One turn sends every row of this set to another row. A few are shown first. Where does it send the rows asked after them?
Tus: [  9  10 -19 -20  27  14   6  -2   3  11   1   5  -5   6  11  -1  -8  -3
  10   0   8]
mesod: [  9  -1 -15 -14  -1 -10  13   0   5 -10  -5   3  12  -4   4  -8 -18   2
  12 -13  27]
Zak: [  6   1 -17 -14  -3 -13  14   4   2 -11  -6  -1  12  -5   5   3 -19   5
  12 -11  24]
par: [ -2   7 -17  -3 -16  10  13   4   8 -17  -2  16  -8  -4   9   8  11   3
   5 -16 -12]
tunef: [ 17   0  -1  -1   1  22  15  18  -3  -2   0 -13  21 -17 -12   3   0   1
  -6 -22   6]
rula: [  0   2  -8   3 -25 -15  -8 -10 -27   4  -2 -11  18  -8  10   3  13 -21
  -2  -4  -3]
ruro: [  7  14  -1  16   1  -5 -11   0 -22  21   8  -9  15  -2   0   7   4  -3
   8 -26  13]
Guk: [  0   9 -24   1   3  -2  -4 -24 -16  10  14   4  14   5  23   2   6   7
  -8  -2  -3]
nebib: [  1  11  13  -1  11  12   3   5 -11  16   3 -18  31 -20   7  -8  -4 -14
 -13  -2   3]
zumip: [ -2  11 -13  11  -2   3  -4 -21 -21   5  18   1  18   9  15   6   2   4
  -7  -5   0]
papim: [ 22  -4   5  12  -6   2  -5  -6 -13  10  -8 -10   2 -10   0 -14  21  -7
 -17 -26   4]
Sozo: [ -3   2  -7  -1 -22 -20  -6 -11 -24   6  -9  -9  12 -12  14   5  12 -22
  -4  -7  -7]
pofog: [  0   4  -4   7 -19   5  24  -1   5   6  -9   6   3 -19   1   7   8   9
  -1 -27  14]
Ziko: [  8  11 -24  -2  -9   5   5   7   4 -11   4  20  -6  -2   9   9  14   3
   2 -16 -18]
Kavo: [-11  10  -8 -12  -4   2  19  11 -12  16   1 -19  17 -25   4   9   8 -21
  14 -14  -7]
siman: [ 20   0  -6 -12  -6   7   5  -9  22  -5 -14  15   7   2  25  -6   7  -2
  -9  -5  -5]
dom: [ 20   3   9  -5   8   2   2  16   6  -4 -20   8  -5 -10   1   0  21 -15
   5 -24   2]
vapif: [ 15   8  -9  -8  -8   8 -18  -3  -7   5   5  -9  21   8  15  14   4 -15
   1  15  -8]
kup: [ 19   1   7  -5  -2   6   7  16   9  -8 -23   6  -6  -9   4  -6  20 -13
   5 -23   3]
tivad: [ -4  18  -7  -5   5  18   8   3  -4  18   4   1  -6 -15  10  -2   4 -19
 -14   8 -23]
zoguk: [ -3  -8 -17 -12  -9  -3  24  -5  -9   6  -6 -22  16 -23   4 -15 -17  -9
  -5  -8   5]
Buv: [ 11  11  -5  -8   3   8 -12   4   3   2  13  -1  32  -6  10   4  -2 -20
  -3   8 -22]
bos: [  2  12  14   5  14   7   8   2  -9  15   4 -16  27 -21   7  -4  -4  -7
 -16   0   7]
nege: [  5   7  -5  -7  12 -16  16  -2  -1  19 -11  -6  -8  -9  14 -22   0 -13
  15 -25  13]
keb: [ 11  11  -9 -17  27   8   7  -5   3   6   4   7  -8  11  11 -11  -7  -7
   9 -10  14]
dem: [ 15  -9 -20 -13  -4 -15  -8   1 -18   1  -8 -17   1  -4  -1  -9   3 -19
  18 -22   4]
pige: [-12  17  -1 -14   5  16   5   2  -7  14   7  -8  -1 -15  13  -4   7 -26
  -6   3 -23]
fub: [ 19   3 -10  -9  -3  -2   6  -8  23  -3  -3  12  -2   1  14 -14 -10  -7
  -3  12   4]

Kavo goes to nege
Ziko goes to tivad
And these:
vapif goes to siman
tunef goes to zoguk
rula goes to kup
keb goes to zumip
Sozo goes to dom

One turn sends every row of this set to another row. A few are shown first. Where does it send the rows asked after them?
mosu: [-10 -21   3 -26  -7   4  -9 -13  22 -15  -2   3   4  13   9  -2  -8  17
  12 -19  -1   2 -12]
kita: [ 18  -2   7 -16 -29  -3   0 -13  10   0  -1   8  -5   4  19 -12 -21  21
  34   9  -7  15   2]
ret: [  4  11   2  -6  -6  -6  -6  14 -15 -13   2  -3 -17   8  22 -19   0   3
  10  16  16 -10   9]
fiv: [-18  -7 -14 -25  12   0  28  -7   9  -1  -1  11  -9   3  16  16  -2  -7
   1   8   3  -7  13]
Sak: [  0  13   0 -12  -5 -27  22 -18  10 -16  -3  -9  -1 -21  -3   4   3   7
  17  -4 -11 -13  16]
noput: [  4   9   2  -7  -5  -7  -6  12 -15 -15   3  -5 -18   8  23 -20  -2   1
  11  16  14 -11   9]
napum: [  3   8   2  -9  -3  -9  -5  13 -14 -16   4  -4 -16   7  23 -23  -3   1
  11  18  14 -11   7]
ditub: [ 20  -1   7 -15 -30  -1   0 -15   9   0   0   3 -10   6  21 -10 -21  17
  35   7  -9  12   5]
kamub: [ 20   3   6 -12 -32   3  -2 -15   7   2  -2   4 -11   7  21  -6 -18  18
  33   6  -7  13   8]
rad: [ -6  -8   1 -17 -16  17 -14 -14  16  -8  -7   2  -4  18   9  10   2  17
   7 -25   1   3   0]
Nolo: [  2   8   2  -9  -3  -9  -5  15 -14 -15   3  -2 -14   6  21 -23  -2   3
  11  18  16  -9   6]
tesi: [ -3 -12   2 -18 -14  13 -12 -19  18 -12  -3  -7  -9  20  14   8  -4  10
  11 -27  -4  -4   1]
lufof: [ 19   4   6 -12 -33   4  -2 -12   6   4  -4   9  -8   6  18  -5 -15  22
  32   7  -4  17   6]
kenap: [ -3  14   0 -13  -4 -27  22 -14  10 -15  -4  -2   4 -23  -6   3   6  12
  16  -1  -7  -9  13]
bop: [  2  10   2  -7  -4  -7  -6  15 -15 -14   2   0 -15   6  20 -21   0   4
  10  18  17  -8   7]
Nub: [-18  -6 -14 -24  11   2  27  -7   9   0  -2  13  -9   3  15  17   0  -6
   0   8   4  -6  14]
Fekup: [-17  -7 -14 -24  11   0  28  -9   9  -2  -1   8 -11   4  18  16  -2  -9
   1   7   1  -9  15]
Penas: [-16  -5 -14 -23  10   3  27  -9   8   0  -2   9 -12   5  17  18  -1  -9
   0   6   2  -9  17]
Butu: [ 17   1   6 -14 -30   0  -1 -11   8   2  -3  12  -5   4  17  -9 -17  23
  32   9  -4  18   3]
mudek: [  0  22  -2  -7  -9 -18  18 -15   6 -11  -8  -4  -2 -19  -5  11  11  11
  13  -5  -6  -9  20]
Kag: [  1  18  -1  -8  -8 -21  20 -19   8 -14  -5 -10  -4 -19  -2   8   7   7
  15  -6 -10 -13  21]
zibe: [-10 -13   2 -21 -11  11 -12 -10  18 -10  -5   9   3  14   6   4   0  21
   8 -20   3   7  -9]
nik: [-17  -4 -14 -23  10   3  27  -7   8   1  -2  11 -11   4  16  19   1  -7
  -1   7   4  -7  16]
gaduk: [ -5 -20   4 -24  -9   5  -8 -18  22 -16   0  -6  -4  17  15   0 -10  10
  13 -23  -6  -4  -6]
lavi: [ -2  19  -1  -9  -7 -22  19 -12   8 -12  -7   1   4 -23  -8   8  11  15
  13  -2  -4  -6  15]

Butu goes to kita
Sak goes to Kag
And these:
bop goes to Nolo
gaduk goes to tesi
Penas goes to nik

